B = [70 60 26 77 62 55 68 40 64 36 20 49 43]
B[0] => 70
B[6] => 68
B[10] => 20
B[12] => 43
B[3] => 77

x =
[[ 2.95 -2.90 -0.81 -0.36  1.22 -3.51  0.83  0.52  0.41 -1.60 -2.39  2.17
  -1.55 -1.03]
 [-0.13 -1.86 -0.79  0.87  0.61 -1.93 -1.06  0.96  0.63 -0.10 -0.60  0.39
   0.45  0.49]
 [ 0.32  0.31 -3.28  4.51 -1.03 -1.74  1.09 -2.76 -3.35 -0.48 -0.03 -3.06
  -0.50  0.79]
 [-1.48 -0.68  1.83 -3.95 -0.41  0.96 -1.48  1.34  1.58  0.45  0.09  1.48
   0.03 -0.22]
 [-4.78 -4.97 -3.47 -5.44 -4.26 -2.91 -3.38 -0.97 -1.70  0.93 -0.41 -1.68
  -2.21  2.38]
 [ 1.15  0.16 -1.80  1.66  0.64 -0.63  1.06 -0.91 -2.36  0.14 -0.10 -2.06
   0.93  0.93]
 [-2.28 -0.26 -0.92  0.41 -1.80 -0.10 -0.15 -0.52  0.00  1.98  2.14 -0.89
  -0.29  2.37]
 [ 0.20 -1.20  0.83 -1.48 -0.33 -0.79 -0.30  0.20  0.84 -0.39 -0.40  2.02
  -1.09 -0.54]
 [-4.20 -2.68 -1.97 -1.25 -3.16 -2.05 -3.54 -0.89 -1.97  0.33  0.60 -2.34
  -1.13  1.89]
 [ 0.34  2.01  1.33 -1.47  2.20  3.53  1.37  0.42 -1.23  2.09  1.03 -0.70
   4.19  1.01]
 [-2.41 -0.59  0.85 -4.98 -0.84  1.92 -1.35 -0.96 -4.09  1.40  0.77 -2.46
   1.86  1.42]]
x[0, 0] => 2.95
x[7, 2] => 0.83
x[8, 8] => -1.97
x[4, 0] => -4.78
x[3] => [-1.48, -0.68, 1.83, -3.95, -0.41, 0.96, -1.48, 1.34, 1.58, 0.45, 0.09, 1.48, 0.03, -0.22]
x[2, 0] => 0.32
x[10] => [-2.41, -0.59, 0.85, -4.98, -0.84, 1.92, -1.35, -0.96, -4.09, 1.40, 0.77, -2.46, 1.86, 1.42]
x[6, 10] => 2.14
x[4] => [-4.78, -4.97, -3.47, -5.44, -4.26, -2.91, -3.38, -0.97, -1.70, 0.93, -0.41, -1.68, -2.21, 2.38]
x[2, 4] => -1.03
x[0, 6] => 0.83
x[:, 3] => [-0.36, 0.87, 4.51, -3.95, -5.44, 1.66, 0.41, -1.48, -1.25, -1.47, -4.98]
x[3, 12] => 0.03
x[8] => [-4.20, -2.68, -1.97, -1.25, -3.16, -2.05, -3.54, -0.89, -1.97, 0.33, 0.60, -2.34, -1.13, 1.89]
x[1] => [-0.13, -1.86, -0.79, 0.87, 0.61, -1.93, -1.06, 0.96, 0.63, -0.10, -0.60, 0.39, 0.45, 0.49]
x[9, 3] => -1.47
x[6] => [-2.28, -0.26, -0.92, 0.41, -1.80, -0.10, -0.15, -0.52, 0.00, 1.98, 2.14, -0.89, -0.29, 2.37]
x[2, 6] => 1.09
x[1, 6] => -1.06
x[6, 1] => -0.26
x[0, 10] => -2.39
x[0, 1] => -2.90
x[:, 9] => [-1.60, -0.10, -0.48, 0.45, 0.93, 0.14, 1.98, -0.39, 0.33, 2.09, 1.40]
x[3, 2] => 1.83
x[3, 1] => -0.68
x[9] => [0.34, 2.01, 1.33, -1.47, 2.20, 3.53, 1.37, 0.42, -1.23, 2.09, 1.03, -0.70, 4.19, 1.01]
x[3, 5] => 0.96
x[6, 8] => 0.00
x[2, 3] => 4.51
x[0, 9] => -1.60
x[5, 2] => -1.80
x[9, 9] => 2.09
x[1, 11] => 0.39
x[0, 12] => -1.55
x[1, 4] => 0.61
x[4, 11] => -1.68
x[8, 5] => -2.05
x[9, 6] => 1.37
